Each row is where one point has got to under a steady rotation. How many ticks took it there?
The counts run from 0 to 177.
[  0  -7  33  33  11  -4 -22  -8  -3 -19  15  -7  19 -13  -5 -24   9   4
  -8  16  -7  39  20  -6  21  42  42  17   8  14 -35  21 -12  -3 -33   5
  10  36  -4   1  -8 -21   8   0  11  27] -> 78
[ -3   1  -8  21 -27  20  27 -12   6 -14  -5 -16  17 -12 -12 -20   4  14
 -44 -13   8 -16  18  -5 -12 -33  -5 -24 -24  10  -1   8 -19   0  -2  18
  17   1  22  -6 -12 -60  11  -9  47   4] -> 126
[ -1  10  13   3  24 -32 -14   1   0 -20 -14  10 -28  -4 -36 -25  12  23
 -25 -39   6  28  -5   5  11  -6   9 -35 -29   6 -12 -15 -26  17   7  24
  -6 -18   5  -1  18 -24  16  20  28  15] -> 145
[ -1  -7  -1  -8  22  26  11 -18  28 -10   0   7   4   8  18 -15  26 -36
 -28  12 -44 -29  44  12 -12 -41  18   2   5 -23  16 -11  -5   5 -22  18
   3  -2  -6  11   3  25   3   5 -39  14] -> 110
[  6   5 -10 -21  33 -31 -18 -11  23 -26  19 -15  -3  14  -7 -40  -6 -23
  -1  20  -3  25 -10   9 -12 -19  31 -19 -39  17 -10  -2  25  38 -12  -1
  -5  33  21 -10  -5 -28  16   1   0   2] -> 61
[ 40 -27  -9 -28  43 -23 -52  18 -12   3  39  -5  21   8  18  -8 -16 -17
  -9  20  -3   2   1  -4  24  13  19  -5 -13   6   5 -21  -7  10  -2 -26
  15  11  27  -5  11 -11 -21   5 -20 -18] -> 56
[  3  54  17  -7  -6   8  17 -12   6 -23  -3 -17 -22  -8 -13  18  23  -6
  -1  -2 -47  18  17  -5 -14 -18  25 -14 -18  11 -13 -14  -4  -7 -32  -4
 -33  -5 -17   5   1  17  19   2  -8  51] -> 90
[ 23  -9 -30 -32  -2 -22 -15 -14  21  17   6 -47 -30  10  -4  -9   9  14
   0  -8 -38   6  14  18   9 -21  10   3 -16 -12  -1 -22  -1 -10 -35  11
  22 -10   5   5 -25  -1  10 -10   6  -4] -> 117
[-10  13  27  37  14 -11 -15  23 -46 -17  21 -10  37 -19 -16 -26  -2 -11
 -16 -15  -4  19   8  -1  26  15   2  -9   5  -7 -24 -20  -5  11   9  10
  20   7   8   2  31 -28  45  21  -1  16] -> 163
[ 20  27  -8 -11  33  -4 -28  29  11 -35  -4  10  -6 -11 -17   1   9 -15
 -11  35 -46   2  29  -9 -16  -8 -18  11 -15  11 -31 -24   6  31  -9 -12
  14  29 -22 -20  -8   5   5  19  -4  -4] -> 86
[ 14 -24  14 -15   4 -31  17  21  15  -2  18  31 -17  -5  -5 -10 -15 -16
 -21 -19  -7 -47  50  -9  -1 -14   4 -12 -13 -24   9 -17   2  10 -11   9
  -5  -4  10 -28  23  46 -30  10 -22  16] -> 25
[ 14   2   0  12 -10 -27  12 -36   1   0   8 -46  14 -22  -8  -8 -44   8
  13  -4 -23 -31  31  12 -13   7   5  22 -22 -13 -22  -5  -9   0 -23 -10
  31  35  10 -12 -10   2  15 -24  -6 -12] -> 99
[  5  31  -3 -20  13   5  18   1  16 -15  -2 -20 -36  11 -11  15  21 -12
  10   9 -40   1  16  10 -40  -2  29   7 -21   6  -6 -19  15 -14 -43 -12
 -15   7 -12   6 -11   7  18  -5 -18  51] -> 91
[ -1 -28 -43   0  29  -5  -5 -13  -8   2 -16 -10 -11   8   4  -4 -12  36
 -19   7  -2 -36  12   8 -22 -15  -4   4 -50 -18  -8 -15 -29  11  13   6
  22  -1   3 -15 -10 -30   3 -12  -6 -19] -> 123
[  8  -9   0 -10 -31 -33  33 -31 -33   9  38 -32   6 -25 -33   1 -15 -10
   0 -24  -3  -4  18  13   0  23   2  15 -33  -3  17 -11  28 -24  -2 -11
  32 -12  -2   9   0  -8  12  14   5  19] -> 14
[  6 -38  13  11  16 -20 -19  14 -38  10  27  -6  24 -13 -17  -1 -17 -23
 -19   5   5  -6   8   7  11  29  -7  30 -13 -19   3 -23  17 -14  16 -11
  45   6  17   0  37 -15   1  20 -26   2] -> 161
[ 16 -14  -8 -22  21 -25  11 -10  26 -10  -3  18 -32  -6 -27  -2 -21  -7
  -9 -20  26 -22  10  15 -30 -21  -6  -7 -56   9  27 -10  -1  10  16 -10
   9  16  10  -7  24 -12  -2  19  11  17] -> 148
[ 28  -2   2 -22   1 -21   5 -24  -6  13  30 -22  34 -24 -23 -20  -3 -30
 -26  -8  -3   8  25  12  41  -1  12 -27  -8  -6  35  -9  -9  -2   3   3
  17 -16   3  20  16  -2  -2  15   4  -5] -> 137
[ -5   2  14  32  22 -18 -10  21  -8  -9  24 -18  26  -2 -17 -47   4 -19
 -10  -7  -9  17   9  20  17   5   4  -2   2  -6 -32 -13  10  19  -5  12
  13  28  18   2  15 -20  47  19   7  31] -> 164
[  8 -42 -24  14  -1 -17   4  14  -7   5  13  20  12 -22 -26 -31 -14  13
 -15  -6  -1 -35  26  20  -1  14 -23  27 -21 -22 -20 -33  -7  -4  19  11
  53  11  -8 -23   9   2  15  13   4  -1] -> 19
[ 32   5 -16 -34   1  16   8   5   5  11  16  -6  17   0   1  10  17 -31
 -12  14 -29 -34  41 -18  19 -42 -16 -15   1 -18  15 -46 -13 -14 -15 -24
  14  -4  -9   8  -5   7  -9 -10 -18   1] -> 112
[ 12 -44 -14 -11  18  18 -23   2  26  20  12 -10  12 -19  -7 -28   9  -7
 -34  10 -20   2  39  25  14  14  15  -8 -11 -11  30   7  18 -20  -6  21
  38 -12  -4  19  -1  -7   0  40   6  -4] -> 135
[-14   1  16  34 -30   9  38 -44 -27  -8  12 -13  17 -12 -11   6 -17  -9
 -17   0  -2 -20   7 -17  -6 -12   2  28 -15 -23 -24 -14 -32 -11 -16  -1
  22  24  19 -14   0 -19  -3 -38 -20  16] -> 101
[ 14   4 -10 -12  13 -16  25 -46 -33  -7  22 -24 -13  11   5   9   9  14
   0 -26  -9  -7  -4   1  13 -16  20 -21 -34 -14   3 -22 -47  -9 -10  -9
 -15 -22  15   6 -22 -33   6 -26  -3  18] -> 120
[  5   6  -1   0  36 -40   0  -1  15 -24  -7   4 -39  -3 -22 -27  11  14
  -9 -33   3   7  16  14 -12 -12  16 -27 -38  11   0  -5 -14  20  -6  18
 -19   1   0  -7   9 -19  32  35  31  25] -> 146
[ 15  -7  12   4  20  13 -32  30  -3  -3   3   3 -31  -1  25 -12  25  -8
 -32 -11 -24 -11  20  -3   0  16   1 -31   4   8   6 -26 -32 -19 -24  25
  -5 -37   7   6  33   8   1  26  -5  29] -> 29
[ 25 -38   3 -13  57  -8 -36  12   1   0  32   8   6  14  28 -13 -10  -7
  -8  23 -10  -2  -1   1  26  19  40 -14  -7  -4  12 -11 -14   2  -6  -6
  -4   2  16   0  16   9 -28   3 -39   1] -> 55
[  8  22   4  12  51  13 -26  10  10 -40  -8  30  -8  -9  -7  -5  19 -12
 -23  36 -40   1  20 -12 -13  -2  -1   4  -7   5 -36 -16 -12  25  -6  -7
  -3  18 -20 -14  12   0  12  10 -17  13] -> 85
[ 27  -1   1 -24 -10 -13 -18  -4   0  19  15 -31 -17 -12   8 -11  -6 -44
  -8 -14 -18 -11   2  21 -15 -15 -22 -18 -14  14  28 -29  11 -15 -23  16
  37  -8  33   9  39   2  -6   5  -6  -3] -> 32
[ 30 -19 -36 -22  39 -48 -18  13  -2   5  28  10 -15   6 -45 -14   1   5
 -19   8   7   8  13  -1  30   4  -7 -16 -29  -1 -15 -40  -4   2   8 -16
  16   3 -10 -13   3 -18 -10  16  20  -6] -> 142
[ 21  -6 -21 -23  10   1  20 -30  22   7   9  24 -32 -12  -5   0  33 -27
 -15  22 -23 -27  43  -3 -52 -10  -2  -6 -37  17  20 -10  20   0   1 -11
 -12   0   4  -9   8 -14   2  19  -7  15] -> 6
[ 16   9 -10 -29  12   9 -28  30  14 -44 -23 -10  15 -19  -9  19 -40  41
 -15   7  -3   3  13  13 -34   5  28   1 -46  15  14  -4  19  11   8   0
   5   0  -4  -1  -1  11   3  10   7   6] -> 68
[  5   5  21  22 -28 -23  15   5 -12 -20   8  11  25 -34 -29 -28 -11  15
 -38 -32  -4 -19  26   2  26  -1 -22  -3   4  -8 -18 -24 -31  16   3  23
  22   4   6 -21  16  -3  11   6  18   6] -> 21
[-27   6   1  11 -23 -12  -3  19 -40 -27   9 -37  10  10 -13 -16  -5   7
 -13 -34  10  -3 -27  12   2  -5   1 -13 -21   2  -9 -17   8  12 -10  17
  27 -10  37   7  -1 -45  19   4  29  29] -> 40
[ 20  30   8   4  -7   9  -1   1 -40  -9   6 -42   8 -12   9  42  -6  18
  12  -6 -17  -2  -4 -13  -6  21  -4  18 -17  15 -12 -25 -33 -37 -23 -23
  27  -6 -13   7  -8 -23  30 -14   1  22] -> 95
[ -1  -3  16 -11   6  11   8  43 -15 -35  19  21  -5  21 -24   8  21 -32
  -7 -12  19  -3   1 -11   9 -32   6  -5   5  -2 -13 -47  -2  -3  -1  -9
 -10  19  16 -14  30  -2   4 -10 -14  59] -> 169
[  4  14 -12   9 -21  19   5   2 -16  14   6 -11 -18 -15 -25   9  28  11
 -22  15 -20  17  23  -5 -25  24  -1 -22 -18  18 -22 -14  15 -46 -10  14
   2 -35  -7   1   7 -30  18  13  18  29] -> 10
[ 35 -17  19 -10  -7  -6 -13 -20   0 -31 -10  14 -25 -23 -33  -2  17  -4
 -47 -20  -7   8  28 -18 -12 -26 -15  16 -19  30  15  -2 -19   6   2  -5
  21  -4  13 -12   6 -38  -3  -1  29 -14] -> 2
[ -6 -11   1   9  -8  44  15  38 -11 -32   2  10  50  -9  21  -1 -21  10
 -31   1  25 -32   1  -2   6  -7  14 -29  -9 -18   8 -20 -15  -1  25   2
   3   0  22  -9  29 -12  -5  -6  -2  32] -> 46
[-30 -11   1  15  19  -8  -1   1 -10 -39  -3 -19   9  13  18 -35 -21  28
  -3 -30  -4 -33  -5  40 -24 -16  30 -16 -34 -25  -4  -5  11  33  -2  28
  -5  -3  24   1   6  -8  24  11  -7  20] -> 42
[ 21  25 -12 -16 -18  11  15  20 -40  10  20 -11   0 -19 -26  24  13  -2
 -20  23 -20   1  31 -27 -16  13  -8 -25 -15  21  -8 -25   2 -40   1 -10
  -8 -37 -12  -8  11 -33  -1  10  26  10] -> 9
[  0 -14  15  23 -15  -7  24   7  17  -9  12  16 -14  -7 -16 -49  13 -11
 -19 -22  -3 -26  28   7   0 -16  10 -11   6  -6 -22  -3 -14   4 -18  23
  -4  19  18 -25  13   2  11   5  10  44] -> 23
